In the data rows, the value 128 means zero.
Here are some points:
[117 167 143 236 121 110 141 216 155 129 136 124  90 101  85 120  84  77
  94 112 143 143 143  90 170 123 120  65 134 110 125 111 143 116 134 142
  84 144 154 136 140 124 126 159  97  72 207 149]
[ 66 154  74 113 140 122 150 186 161 136 143 136 125 119 117 130  71  93
  95 111 146 136 125 103 160 121 132 137 201 133 126 120 157 120 129 135
 143 139 145 136 153 134 142 148 120  92 109 121]
[189 122 200 168 116 125  90 115  95 125 129 127 122 129 110 130 187 141
 150 135 132 132 146 139 141 143 125  80 103 124 140 137 104 141 146 121
  89 132 128 146 124 122 127 130 128 132 182 149]
[ 90 175 102 199 124 109 159 237 181 129 135 122  94  98  87 119  67  71
  88 103 143 144 135  85 172 117 119  76 160 109 119 105 158 111 129 144
  89 148 154 132 149 124 137 162  98  64 168 140]
[ 58 149  66  94 147 130 153 166 158 137 139 135 134 124 130 131  60  92
  97 112 142 136 121 109 141 118 137 175 200 142 126 120 157 119 124 137
 168 138 141 127 147 140 143 138 125  97  87 112]
[ 33 171  49 111 135 100 240 214 246 120 123 121  84  91  88 111  41  53
  60  84 133 131  86  57 133  92 118 121 166 104  86  87 196  95  90 136
 122 130 149  99 144 121 131 149  87  44  82 103]
[ 69 133  72  89 150 143 138 138 132 138 141 141 146 133 149 135  71 112
 104 126 138 133 128 125 133 125 140 192 190 144 133 130 148 124 128 134
 181 133 135 127 140 140 141 130 136 121  88 119]
[158 105 125  94 121 128  81  79  84 123 124 133 157 152 149 139 203 185
 171 138 125 124 134 162 118 144 132 125 117 141 143 147  99 149 139 112
 130 124 113 137 124 123 130 113 153 187 107 127]
[170 105 140  95 121 133  83  82  83 125 122 133 154 152 154 137 197 182
 172 145 123 122 139 164 112 144 131 123 111 136 144 152  98 146 139 117
 132 126 111 138 122 124 128 114 153 185 113 131]
[183 119 187 158 115 126  88 115  98 124 131 128 128 136 114 133 190 145
 153 138 131 129 147 139 139 147 129  84 111 126 144 137 103 141 146 120
  98 135 123 146 129 121 125 126 128 140 171 145]
[129 103 108  71 143 157  97  69  90 135 132 136 162 157 178 138 122 168
 151 157 118 125 135 174 106 137 142 192 130 153 147 154 112 139 136 126
 175 118 117 124 117 141 134 111 160 187  91 117]
[ 41 178  59 146 124  96 225 242 242 119 125 117  83  86  81 110  45  55
  65  87 135 135 100  60 148  97 116  88 156 101  88  89 189  97 100 144
  98 136 153 105 150 118 125 158  88  41 109 115]
[171 136 201 211 116 117 104 159 112 128 125 128 108 115  94 127 143 115
 128 129 137 132 156 119 157 137 124  69 111 115 137 128 116 135 145 133
  82 139 136 148 134 122 127 141 112 107 208 157]
[152  99 114  70 137 157  96  67  87 135 128 139 160 158 186 141 127 174
 158 162 116 120 138 175 100 138 141 189 120 147 146 151 102 138 135 127
 171 117 112 121 115 144 127 106 159 195  87 120]
[187 115 179 145 116 127  85 104  90 121 127 124 131 140 121 131 202 153
 158 138 131 126 146 144 135 145 126  87 106 128 142 141 102 144 146 120
 103 131 121 144 126 125 127 126 135 148 157 144]
[193 136 228 224 113 120  98 147 107 125 130 119 106 114  92 124 149 112
 127 127 129 129 151 121 150 139 119  62  95 111 135 125 111 130 143 132
  77 132 135 146 126 124 123 142 111 109 225 158]
[166 147 197 234 115 118 111 168 125 126 131 126 101 109  92 124 122  99
 119 126 139 136 154 108 161 134 118  61 115 113 136 120 122 129 142 137
  77 141 143 144 130 122 125 147 106  89 226 158]
[126 103 109  72 142 159 100  64  89 135 130 140 167 159 186 136 114 164
 151 158 117 123 136 173 103 133 140 203 128 152 144 147 112 137 133 125
 181 118 116 123 118 144 130 109 159 187  84 119]
[164 108 142 105 117 124  83  82  86 126 124 129 154 151 139 137 215 182
 167 137 129 125 138 154 119 147 133 109 110 138 142 146  96 147 139 112
 121 130 118 141 123 123 130 119 149 181 118 133]
[ 35 141  50  75 153 134 214 150 182 134 132 130 115 104 126 122  43  69
  73 104 125 128  93  91 115 100 131 223 180 129 100 102 183  96  97 140
 193 123 136  97 134 138 133 132 106  70  64 102]
[ 26 186  44 145 104  75 255 234 255 105 109 103  56  69  62  94  38  39
  49  65 120 125  56  35 120  81 103  61 103  78  58  70 195  82  71 133
  69 121 144  79 134  99 114 151  74  21  93 104]
[153 102 114  75 139 155  93  68  83 134 126 138 162 156 180 137 136 175
 162 161 118 123 138 174  99 137 141 180 120 150 142 151 105 139 133 126
 170 117 110 124 117 137 126 108 161 193  89 120]
[ 96 120  91  84 145 149 107 104 107 139 137 141 163 154 160 141 104 147
 135 142 130 127 130 156 121 131 139 182 163 154 144 139 123 136 140 126
 175 127 126 132 129 140 139 123 150 155  92 116]
[152 102 118  82 130 144  88  70  85 131 124 137 162 158 168 137 163 187
 168 149 121 122 135 168 112 142 138 154 122 148 143 152 102 146 136 121
 149 121 110 132 119 136 129 111 159 192  97 123]
[128 101 107  71 147 162 100  64  86 134 132 135 163 154 185 138 113 164
 148 160 115 125 135 178  99 133 142 206 130 153 140 148 114 139 129 129
 185 118 114 119 114 145 128 106 159 186  86 119]
[173 143 206 235 115 118 108 170 121 126 129 121 102 109  91 123 128 103
 118 125 136 135 156 113 157 137 117  63 108 111 136 120 119 128 142 136
  78 139 138 149 133 124 128 145 109  96 222 156]
[160 104 133  94 118 127  82  78  86 125 126 133 156 155 155 138 202 185
 170 140 126 119 138 160 116 148 130 122 111 137 140 149  99 148 141 118
 131 124 111 138 123 125 128 114 154 186 109 129]
[197 115 204 163 119 124  87 113  93 127 124 124 122 131 110 130 189 142
 154 136 127 127 149 139 139 146 122  81  95 123 141 136 101 142 146 123
  93 130 126 149 124 120 123 128 131 138 175 146]
[ 40 132  56  72 161 149 187 127 152 136 138 133 130 115 147 126  47  82
  83 116 125 128 103 109 115 107 134 250 179 134 111 114 170 104 107 142
 205 122 137 102 131 145 135 126 118  90  67 104]
[ 52 125  64  75 160 151 160 121 137 141 139 138 140 125 152 129  55  95
  93 126 126 129 113 122 122 109 137 235 180 141 124 124 161 112 118 139
 205 127 137 112 131 146 135 127 129 107  77 109]
[164 145 194 235 116 116 109 171 123 129 132 124 104 111  91 127 123 100
 118 124 136 136 150 109 162 136 121  63 119 113 133 120 120 127 140 140
  78 144 142 147 135 125 124 147 105  93 224 156]
[182 129 195 183 115 123  94 131 106 129 133 126 121 129 107 129 170 129
 141 133 134 129 153 130 150 143 125  73 108 124 143 133 108 141 145 127
  90 134 130 151 132 127 126 137 125 123 191 151]
[ 37 189  53 165 113  90 245 255 255 112 115 109  66  79  68 101  41  46
  57  73 128 133  80  48 141  88 104  68 131  90  75  79 193  88  86 137
  78 129 149  98 143 109 120 157  78  32 112 112]
[ 89 115  88  72 155 162 118  81 102 137 135 137 166 144 174 140  84 135
 124 147 121 127 122 159 112 126 141 231 158 151 141 140 129 130 127 132
 202 119 120 120 123 151 133 120 150 155  83 112]
[150 102 118  78 138 147  91  72  86 132 126 135 158 158 177 138 145 178
 164 156 119 122 138 173 105 138 139 171 121 147 141 150 106 140 136 122
 160 122 111 126 119 136 129 107 158 193  95 120]
[192 138 235 243 113 119 100 145 110 126 130 119 103 112  89 124 138 105
 122 127 132 134 150 113 152 135 120  56  96 109 133 123 113 131 143 133
  70 136 137 142 126 120 120 142 104  98 243 157]
[ 88 110  92  72 156 158 114  78  99 139 138 139 162 148 178 138  83 139
 127 152 122 124 122 165 107 127 145 233 150 152 139 143 127 129 127 129
 200 118 122 119 119 145 135 115 151 158  83 110]
[131 102 110  71 144 158  98  66  86 135 127 137 164 154 185 139 117 169
 152 159 116 121 134 175 100 136 137 202 127 150 145 152 112 138 131 127
 179 115 114 123 116 140 129 107 161 187  86 118]
[ 47 188  64 184 118  94 227 255 245 119 118 112  67  81  69 103  42  51
  61  81 128 134  98  54 143  92 109  64 132  92  81  84 184  90  94 142
  76 135 154 101 142 114 127 158  79  33 127 117]
[114 109 102  79 142 152  98  77  92 138 133 140 167 155 176 141 115 161
 143 150 124 126 131 169 109 138 143 192 144 155 146 149 114 138 134 127
 177 122 117 129 121 142 134 113 154 177  90 118]
[ 40 131  55  69 158 145 196 125 156 138 134 133 121 112 145 124  44  78
  78 118 121 125  94 103 109 102 132 255 174 135 106 109 173 102 101 138
 211 119 136 100 128 144 132 123 118  84  64 101]
[149 104 116  75 141 155  95  67  85 135 127 137 162 156 186 137 128 171
 159 162 116 123 132 178 101 133 139 191 118 148 145 155 108 134 132 128
 172 115 113 121 114 141 126 106 157 195  89 119]
[127 101 110  75 145 158  96  67  90 135 129 138 165 156 181 139 119 166
 152 161 118 122 131 175 102 133 144 201 130 151 144 150 113 136 132 124
 178 121 115 123 117 141 131 109 157 188  86 116]
[206 125 252 225 109 121  94 133 100 121 124 118 104 113  94 127 159 114
 134 134 128 128 150 123 142 137 119  60  83 110 134 127 109 132 141 130
  75 132 133 140 124 116 120 136 112 106 226 159]
[169 135 180 185 119 122 100 144 113 134 134 127 118 123 107 130 150 122
 136 135 138 135 158 130 155 139 124  77 117 124 142 130 115 136 148 131
  96 140 134 151 132 124 128 140 122 117 190 151]
[164  98 119  77 133 148  90  65  86 132 127 138 158 157 179 139 148 178
 164 155 120 125 135 172 101 138 134 167 117 144 147 151 105 141 134 128
 158 119 111 129 116 136 130 107 156 197  93 122]
[183 124 183 156 116 122  87 114  98 127 132 133 130 134 112 132 189 148
 151 134 134 128 146 137 141 143 128  82 112 127 140 141 101 143 145 120
  97 132 127 149 129 125 130 128 134 139 171 144]
[ 33 186  51 148 115  88 254 247 255 114 115 104  65  75  68 103  39  45
  54  73 127 130  78  49 133  89 105  69 131  89  71  77 191  88  80 136
  79 132 150  90 138 109 121 157  79  30 105 107]
[168 124 163 148 119 123  91 118 103 130 135 132 135 136 119 135 178 145
 145 133 137 131 145 137 147 145 130  90 128 132 145 138 109 144 153 121
 103 136 125 148 130 127 130 128 131 141 166 143]
[169 143 192 220 117 117 109 167 119 128 133 126 106 117  96 127 128 105
 120 127 139 138 156 116 156 135 122  70 117 116 136 124 123 128 146 137
  85 140 139 146 135 122 129 146 112  98 214 155]
[163 105 126  91 119 130  84  78  84 126 126 133 156 158 153 135 199 188
 171 138 127 122 137 157 118 145 134 126 115 141 143 148 100 150 138 115
 131 127 111 140 121 124 128 114 155 182 105 126]
[ 87 108  85  68 152 166 118  80 103 140 139 135 166 146 176 136  80 137
 123 149 122 120 121 160 108 124 143 236 152 151 136 140 128 132 127 134
 203 121 121 120 123 150 134 116 152 154  81 112]
[166 114 149 122 120 123  84  94  92 126 130 129 145 143 126 133 200 161
 158 132 135 124 141 147 133 147 130  97 120 139 147 140 105 147 144 117
 112 133 120 150 127 122 132 125 144 159 141 136]
[ 48 131  62  74 159 149 168 127 145 142 139 134 134 118 150 129  52  89
  87 124 128 130 108 115 120 109 136 236 184 141 119 121 162 110 116 137
 204 120 135 110 132 144 140 126 124 101  75 104]
Then 12 other points, each followed by its number:
[151 100 117  75 140 153  91  72  83 133 126 137 160 158 183 136 138 180
 163 159 118 124 137 174 103 138 138 173 118 148 146 153 105 140 138 124
 163 119 114 122 116 137 126 108 158 196  92 120] 0
[ 95 117  94  82 145 149 109  99 107 138 137 139 165 149 164 139 102 147
 136 139 130 128 132 154 122 133 140 186 160 153 142 145 124 137 137 126
 178 124 124 136 130 140 136 119 152 158  91 117] 1
[177 137 212 223 114 119 102 153 112 130 128 120 110 116  91 125 142 112
 129 131 137 132 156 115 153 135 120  62 104 112 135 124 117 132 144 135
  77 139 139 152 132 122 126 142 108 103 218 158] 2
[176 105 153 111 120 127  82  88  85 127 122 133 144 146 140 136 208 175
 171 144 124 124 143 152 118 144 130 109 106 135 143 147  96 144 142 118
 118 126 116 145 120 123 125 111 149 177 125 133] 3
[197 118 201 161 116 124  88 113  94 125 123 124 124 134 114 131 193 143
 154 138 129 127 149 140 138 142 122  80  95 122 139 136 100 142 142 123
  94 135 125 148 120 121 126 124 133 139 174 149] 4
[ 39 168  56 109 137 115 209 211 216 129 134 124 101  97  98 116  46  65
  74  95 141 135 103  73 149 102 126 131 185 115 102 100 186 103 104 140
 133 132 148 111 149 128 136 150  98  56  94 110] 5
[ 60 137  70  85 153 139 152 144 141 140 137 136 141 126 145 131  62 101
  98 124 136 133 124 118 132 122 136 202 190 140 127 122 153 119 123 137
 185 131 137 124 138 144 137 133 131 107  84 112] 6
[ 23 179  46 135 106  76 255 226 255 105 104  99  57  70  62  93  37  40
  48  64 118 122  47  35 111  79  99  62  96  80  51  71 197  77  63 131
  71 123 143  76 133 102 111 142  71  23  79  99] 7
[196 117 200 160 116 126  87 116  95 128 125 125 126 134 116 130 194 149
 154 142 131 126 149 144 137 148 122  80  97 125 142 139 100 140 146 122
  94 132 123 146 125 122 125 127 134 141 174 148] 8
[ 37 145  54  80 152 135 198 159 176 138 137 129 121 111 129 125  46  72
  74 107 132 130 101  96 122 105 132 206 190 130 109 106 176 106 107 139
 183 127 142 109 138 136 138 136 113  77  69 105] 9
[107 171 119 205 125 115 142 219 158 130 137 125 100 104  93 125  80  83
  99 111 143 142 142  92 171 124 124  76 152 113 125 112 151 117 136 144
  89 142 150 138 145 125 136 157 101  74 178 143] 10
[159 149 188 237 117 118 115 183 128 127 132 121 100 109  93 122 117  98
 113 127 139 139 156 104 163 134 121  62 117 110 135 123 125 128 141 140
  77 140 143 145 133 126 129 149 106  93 222 160] 11
Which two of these numbered points are nearest to each point below, ignoring the 3 directions in which the first points spread most? Their numbers follow each, nearest first.
[156 105 123  89 122 132  84  77  87 126 124 135 163 155 153 135 196 189
 166 140 126 124 135 159 114 146 137 127 118 144 144 148  98 146 139 114
 133 128 111 138 125 129 132 114 158 182 107 128] > 6 1
[143 100 112  70 143 159  98  64  84 137 129 138 161 156 187 139 120 170
 155 162 114 123 138 175 100 135 140 197 122 146 145 150 110 140 131 126
 178 119 116 119 113 145 124 106 159 192  86 116] > 0 2
[ 38 167  53 101 144 118 198 187 205 132 138 130 108 103 108 123  48  68
  77  96 139 135 102  81 145 102 126 153 192 125 108 103 181 106 109 137
 150 134 147 113 153 135 137 146 104  67  87 109] > 5 6
[ 44 166  60 113 140 113 196 211 205 130 136 128 103 102 102 121  51  69
  77  97 140 137 110  81 151 107 129 132 191 119 105 104 176 106 109 141
 136 132 150 118 148 134 136 150 102  65  97 116] > 5 6
[ 21 184  43 137 102  72 255 230 255 101 102 101  48  68  59  89  37  40
  50  62 115 123  47  34 109  75  95  55  91  78  49  69 196  77  63 129
  65 122 140  73 129  96 108 143  72  20  86  96] > 7 2
[180 133 210 214 116 122 102 150 110 126 128 123 108 118  99 126 147 113
 129 130 130 132 160 120 150 139 122  66 102 116 140 125 114 134 142 134
  82 136 134 146 130 121 123 138 113 107 212 156] > 2 8
[ 28 153  48  80 146 115 230 177 211 129 130 123 105  95 109 115  42  61
  66  93 127 128  83  76 124  93 127 181 185 120  92  96 191  99  94 137
 164 126 142  99 138 130 130 138 100  55  68  98] > 9 4
[199 114 200 160 115 126  87 114  94 126 125 127 127 134 114 131 193 147
 157 138 125 128 150 141 136 145 124  81  99 125 141 140 100 139 146 121
  94 129 124 149 125 122 125 125 132 143 173 148] > 8 4
[ 95 169 104 193 125 110 158 236 171 132 135 129  94 104  90 121  70  76
  90 110 144 141 137  86 171 121 123  78 161 110 118 109 155 116 131 142
  94 142 154 135 144 129 137 159 103  69 162 137] > 10 1
[150 115 124 102 121 127  85  87  93 124 130 135 157 154 137 140 201 173
 164 132 131 127 133 152 130 144 132 112 129 144 144 143 102 151 143 111
 125 131 114 145 132 126 136 118 156 175 118 126] > 6 1
[157 109 134 105 122 126  82  85  89 121 127 134 154 150 139 139 210 178
 170 136 131 124 135 152 123 146 130 110 118 141 141 146  99 146 144 112
 123 130 115 145 129 122 130 121 155 175 119 132] > 6 3
[ 22 182  41 128 101  75 255 219 255 102 101 101  50  68  61  87  34  39
  45  61 116 118  46  31 105  78  95  56  87  81  46  68 194  77  55 127
  67 116 140  74 129  98 110 143  70  16  78  95] > 7 2
[117 112 108  86 135 147  96  84  92 133 134 137 168 154 167 141 129 165
 149 142 125 126 132 163 121 141 141 173 148 153 144 147 113 141 139 122
 167 129 115 136 126 139 134 118 158 173  95 119] > 1 6
[ 19 182  45 133 103  69 255 224 255 100  97  95  51  68  60  91  37  40
  46  61 117 121  46  35 109  77  97  60  89  77  51  66 194  78  59 128
  66 118 139  73 131  95 106 143  70  21  84  94] > 7 2
[169 134 177 181 118 124 100 147 109 131 133 127 121 127 104 130 153 125
 135 133 137 136 154 128 154 141 128  78 124 124 142 128 117 140 147 129
  95 138 130 148 132 126 128 140 123 121 186 148] > 6 3
[185 123 202 171 115 124  90 123  96 128 125 123 126 127 111 130 184 140
 150 134 132 131 149 133 137 145 122  79 102 125 140 133 105 139 143 125
  92 136 127 150 127 122 125 134 122 132 183 145] > 8 4
[106 114  97  86 146 147 103  96 105 135 137 141 168 150 163 140 114 153
 141 143 128 127 132 156 121 136 139 176 160 154 147 146 118 139 137 124
 175 126 122 135 131 137 137 118 154 163  94 120] > 1 6
[146 106 120  95 121 128  81  79  87 126 130 132 161 155 147 138 207 183
 170 133 133 124 131 154 123 148 133 118 125 144 143 146 101 150 141 111
 129 132 113 142 131 123 135 114 160 180 110 128] > 6 1
[138 150 158 228 119 121 127 203 138 134 132 125  99 106  88 123  98  88
 108 121 138 138 152 100 166 128 120  68 131 111 128 117 138 123 139 141
  84 142 150 143 137 127 130 152 102  82 206 151] > 11 10
[121 110 108  87 136 140  91  81  92 133 135 138 168 152 162 142 146 174
 155 141 129 125 134 161 122 141 140 155 141 149 147 146 110 145 141 120
 159 125 118 136 128 131 134 118 158 178  99 121] > 1 6
[ 97 165 102 171 131 119 146 218 160 129 138 127 106 106  99 124  78  84
 102 110 144 141 141  96 169 122 126  92 167 115 127 116 151 121 137 141
  99 145 147 142 148 131 137 153 107  81 155 139] > 10 1
[160 110 135 105 120 123  81  86  88 128 125 133 153 148 138 139 211 182
 169 137 131 127 137 150 125 149 129 109 112 139 141 144  98 148 145 111
 119 129 116 144 125 120 129 117 151 177 121 132] > 6 3
[156 106 128  94 121 126  83  77  87 123 126 135 157 152 152 136 206 187
 173 136 127 126 137 158 118 145 133 119 116 144 144 145  97 150 140 114
 130 128 111 141 124 123 130 116 155 184 112 128] > 6 3
[ 48 164  60 116 135 119 186 211 195 132 139 128 107 106 102 122  52  76
  83 100 142 139 112  85 150 112 125 132 190 120 110 103 174 109 116 138
 136 139 151 119 150 133 139 149 103  65 101 117] > 5 6
[145 101 113  72 143 154  97  66  85 135 132 136 160 157 185 141 125 173
 155 160 119 124 136 175  99 137 140 191 124 149 143 149 110 138 133 129
 171 117 112 121 116 144 127 105 157 191  90 120] > 0 11
[ 23 178  41 133 102  74 255 230 255  99  99  99  53  68  58  91  36  39
  45  62 118 121  52  32 107  76  97  60  92  76  49  69 192  78  62 130
  67 119 141  72 128 100 111 146  70  19  84  98] > 7 2
[188 114 173 131 117 126  87 101  88 127 129 129 135 141 126 132 205 164
 164 138 131 127 142 147 132 149 131  92 104 130 143 141 102 145 143 118
 102 129 117 146 122 120 127 125 139 158 151 140] > 9 3
[188 118 192 158 117 125  86 112  95 125 130 124 128 133 116 130 194 148
 153 137 129 130 149 140 135 143 124  82 103 123 143 139 103 141 147 123
  97 131 127 146 124 120 126 127 132 141 170 146] > 8 4
[ 24 185  43 138 104  77 255 227 255 104 102 100  56  70  61  93  37  38
  53  69 117 122  53  34 114  74  99  63 100  81  52  70 194  77  64 131
  69 119 147  76 130  99 108 149  68  24  89  98] > 7 2
[ 18 180  44 134  96  68 255 212 255  98  98  94  46  63  52  88  35  37
  45  56 109 117  37  28  99  70  92  50  70  72  41  60 195  77  49 125
  58 116 135  65 124  92 105 142  62  17  77  92] > 7 2
[ 28 187  50 140 118  89 255 240 255 111 117 111  70  74  71 100  39  46
  59  75 124 130  74  47 134  86 108  76 139  92  71  78 198  88  81 133
  85 128 150  96 141 112 121 152  79  34  99 106] > 2 0
Now 12 new points, numbered from 0 again:
[162 146 192 223 122 119 108 164 121 130 132 124 106 114  91 126 130 103
 120 125 137 135 151 112 161 135 123  67 119 114 135 123 123 133 145 136
  80 138 140 145 134 121 128 147 112  99 217 152] 0
[210 130 255 255 110 114  99 148 106 123 122 116  94 106  86 119 141 103
 120 130 128 133 146 111 142 131 116  50  78 105 126 120 109 129 135 133
  63 132 135 138 128 119 115 135 106  95 255 160] 1
[201 132 246 241 113 121  98 147 103 123 125 122 104 112  90 124 148 109
 128 132 131 132 153 116 148 135 118  54  87 107 132 127 108 129 140 131
  71 137 133 145 125 119 119 139 109 100 234 162] 2
[199 125 230 211 111 121  95 135 103 123 125 121 112 122 101 126 163 123
 139 133 131 130 150 126 149 140 122  66  93 116 136 131 108 134 143 128
  79 134 133 146 123 123 122 135 115 113 213 155] 3
[188 110 172 135 118 125  85  98  85 123 124 128 136 143 122 133 207 163
 164 139 129 122 142 148 130 144 126  92 103 134 143 139 101 145 144 117
 104 129 120 141 125 125 125 119 136 156 147 144] 4
[169 100 129  92 125 136  85  79  83 128 124 131 153 158 158 137 180 187
 169 150 124 125 140 167 113 144 135 135 113 141 145 152 101 144 141 119
 137 122 113 134 120 131 126 112 153 187 104 128] 5
[167 141 187 203 116 123 104 151 116 131 133 129 114 120  99 131 140 115
 128 127 139 133 149 121 159 140 124  72 126 121 138 128 123 133 148 136
  87 139 139 148 131 124 129 145 117 107 212 151] 6
[ 22 181  42 123 109  81 255 225 255 108 107 102  60  68  67  95  37  42
  51  67 122 124  58  38 115  80  99  74 110  84  57  68 197  86  69 133
  78 120 141  80 133 105 116 146  75  27  79  98] 7
[198 120 199 168 115 125  87 114  95 125 127 128 122 134 112 132 187 141
 147 135 129 128 148 137 140 145 124  77 101 125 142 137 103 143 145 124
  93 132 127 148 124 120 123 129 124 133 184 146] 8
[194 131 230 225 112 119  96 139 108 123 128 120 106 115  93 124 151 111
 131 130 129 132 148 121 149 139 121  62  96 114 137 125 112 131 143 131
  77 136 133 147 129 118 124 138 110 102 232 154] 9
[144 102 112  73 139 155  94  67  84 132 128 139 161 156 180 143 132 176
 158 159 118 124 132 175 105 136 134 183 126 147 145 151 105 141 133 124
 170 113 112 123 117 138 128 109 157 192  90 120] 10
[158 106 125  90 125 135  83  75  84 129 128 134 160 155 159 140 189 185
 168 146 126 125 135 165 114 143 134 135 115 145 147 147  99 148 139 116
 139 123 113 137 122 129 130 111 157 191 101 128] 11
Which two of these numbered points are nearest to each point below, ignoring the 3 directions in which the first points spread most? Their numbers follow each, nearest first.
[207 129 248 232 111 118  97 138 102 127 126 119 103 114  94 122 157 115
 131 132 129 131 151 121 145 137 117  60  83 109 132 124 107 130 140 130
  72 130 132 144 126 120 118 133 113 105 232 160] > 2 1
[138 100 109  73 146 160  96  69  83 134 128 135 162 157 187 138 116 169
 151 163 121 122 132 178 100 134 142 201 128 147 145 148 110 137 130 129
 180 116 111 121 116 142 128 106 154 191  90 116] > 10 0
[213 126 255 244 113 119  97 139 103 123 124 115  97 109  87 121 148 107
 124 134 129 131 147 119 141 133 118  56  78 107 132 123 106 128 138 133
  65 133 136 141 124 116 121 132 108  99 242 161] > 1 2
[135 105 111  78 140 151  92  71  86 132 132 138 165 160 174 135 137 174
 157 154 124 126 132 169 107 138 143 177 127 153 144 149 107 143 134 122
 167 121 114 125 123 136 128 109 158 188  93 121] > 0 5
[166 102 126  81 130 143  87  75  81 130 125 135 156 155 167 137 173 187
 171 151 119 124 139 169 108 142 135 147 115 142 143 152  97 147 136 121
 147 119 112 132 118 132 128 108 154 193  99 126] > 5 0
[139 100 109  76 141 154  96  65  85 134 128 136 164 157 183 141 126 174
 159 162 117 121 137 177 102 138 140 189 124 149 145 152 109 138 132 127
 176 120 111 119 116 143 128 110 158 191  86 120] > 10 0
[161 103 128  95 125 134  86  79  85 127 126 132 157 153 156 139 199 185
 173 144 124 123 135 160 116 141 135 126 111 143 145 149  99 147 140 115
 133 125 114 139 123 123 128 115 156 188 106 128] > 11 5
[150 104 116  89 127 133  83  75  85 126 126 135 160 159 160 138 183 184
 170 140 127 122 135 162 114 143 139 138 121 150 145 149 102 147 141 116
 144 122 110 137 123 128 132 114 159 189  97 125] > 11 6
[196 131 243 238 112 117  98 145 108 126 126 118 105 112  88 127 150 113
 128 128 127 129 154 117 153 135 119  61  89 107 132 125 109 130 140 132
  71 137 136 146 127 119 123 136 110 103 229 157] > 2 3
[202 123 238 215 112 120  91 136 100 125 123 121 106 120  99 127 164 120
 139 133 131 131 153 129 144 139 117  66  89 116 137 127 106 136 147 127
  79 137 131 145 123 117 122 135 114 114 216 153] > 3 9
[147 101 116  77 137 154  94  72  86 131 126 138 164 160 179 139 136 177
 160 160 116 122 136 173 102 136 138 178 122 149 143 150 102 142 134 125
 165 115 114 123 117 138 128 109 154 194  89 123] > 10 0
[160 104 128  95 123 130  85  80  84 127 125 133 153 155 154 137 199 185
 172 139 127 125 137 162 117 145 135 121 112 142 143 146 100 150 141 115
 132 125 112 141 120 126 129 112 152 185 106 132] > 11 5
[ 22 133  42  63 151 125 255 124 193 126 122 122  99  93 117 110  37  56
  58  95 113 120  66  72  93  82 124 247 151 116  81  90 195  88  76 141
 197 110 137  80 119 133 124 119  95  53  51  90] > 1 2
[ 34 181  51 133 119  92 245 242 255 117 121 110  73  79  77 102  39  51
  60  78 130 132  81  55 138  91 113  90 147  96  79  84 189  90  88 138
  98 133 149  96 144 112 122 156  85  38  98 106] > 5 0
[209 134 251 237 111 117  98 141 105 124 124 118 102 113  90 124 150 110
 127 132 124 132 148 118 147 136 121  56  83 109 133 121 110 130 139 131
  71 132 134 143 122 116 119 138 109 101 232 158] > 2 1
[185 133 233 240 113 119 103 150 108 124 130 120 103 113  91 121 139 106
 123 128 131 131 153 114 148 136 120  57  91 110 133 123 114 127 142 134
  75 136 134 146 130 119 119 140 106  93 231 157] > 2 9
[158 103 117  76 139 153  91  66  86 131 125 134 160 160 181 140 143 178
 166 155 119 125 135 173 103 137 134 169 120 146 146 150 104 142 135 122
 164 115 109 128 117 141 126 108 157 196  90 118] > 10 5
[104 110  97  73 150 159 107  77  99 137 136 136 166 150 178 137  95 147
 135 150 126 125 132 162 110 132 140 213 154 155 144 146 122 132 131 128
 189 121 119 122 121 145 133 115 154 163  85 115] > 0 5
[ 28 155  43  82 145 115 237 172 224 127 127 122  99  97 104 112  40  58
  64  91 126 129  80  74 118  90 123 177 179 112  87  94 197  94  90 136
 159 123 144  96 139 131 131 138  98  55  67  99] > 8 4
[ 28 128  45  62 155 134 248 120 177 128 127 122 107  97 125 112  38  60
  62 104 113 125  75  80  95  89 125 255 155 118  86  97 188  89  83 139
 204 112 132  83 123 138 124 121 100  57  54  94] > 1 2
[ 39 189  58 162 118  88 234 255 254 119 119 114  72  81  73 100  42  53
  61  80 133 135  86  55 144  93 109  73 144  97  82  82 189  89  94 139
  84 136 155 102 146 115 126 157  80  35 114 114] > 5 0
[ 25 133  46  63 155 129 246 125 185 128 122 120 101 100 126 115  38  59
  63 102 113 123  76  79  99  89 123 247 163 121  85  95 190  91  83 142
 199 114 136  85 125 135 126 125 101  56  51  91] > 1 2
[161 102 117  76 139 151  92  71  86 132 125 136 161 157 176 139 142 181
 165 159 117 124 133 175 106 139 143 172 118 148 143 149 104 143 137 123
 162 117 110 126 115 137 131 107 160 197  91 122] > 10 5
[164 101 120  84 126 139  87  75  84 128 130 138 156 157 161 138 176 189
 171 150 124 122 137 167 111 143 137 141 118 146 142 148  97 144 140 118
 145 121 114 135 121 129 129 111 159 189  98 127] > 5 11
[151 103 113  76 140 152  94  66  87 133 130 136 163 156 179 141 131 176
 160 159 120 124 136 173 106 134 138 182 120 149 144 150 109 139 133 124
 170 116 112 123 117 138 128 112 162 190  87 121] > 10 0
[160 104 133  99 120 128  82  78  86 126 125 133 153 152 146 142 209 184
 173 137 130 126 136 158 118 147 130 116 112 140 145 148  96 151 137 114
 127 123 111 140 124 124 128 114 155 179 114 130] > 11 4
[209 124 248 220 108 117  94 131  99 123 123 121 106 117  94 125 163 121
 136 133 128 127 150 125 142 139 118  64  85 112 135 128 105 131 143 127
  73 134 131 143 123 120 119 134 114 111 220 161] > 2 3
[200 129 241 230 112 120  97 142 105 123 128 121 103 115  95 121 155 113
 134 130 131 132 155 119 148 137 118  60  88 111 132 125 110 132 143 132
  74 132 131 142 127 119 120 136 110 106 227 160] > 2 3
[ 31 180  54 123 125  97 242 226 252 121 121 117  79  87  83 105  40  52
  59  80 134 133  87  59 138  92 112  98 156 100  80  84 194  95  89 136
 106 130 151 101 144 119 126 149  85  45  91 106] > 6 0
[153  95 119  74 139 151  92  65  83 130 126 136 163 157 178 139 139 181
 162 161 117 121 135 173 103 137 138 177 121 146 145 152 103 140 133 122
 165 118 110 124 118 139 127 108 160 194  87 123] > 10 5
[ 24 182  47 144 108  80 255 237 255 109 104 102  61  70  61  94  36  40
  50  70 123 124  59  41 121  81  99  63 107  82  59  73 195  80  68 133
  74 122 146  79 135 103 114 151  70  24  90 104] > 7 2
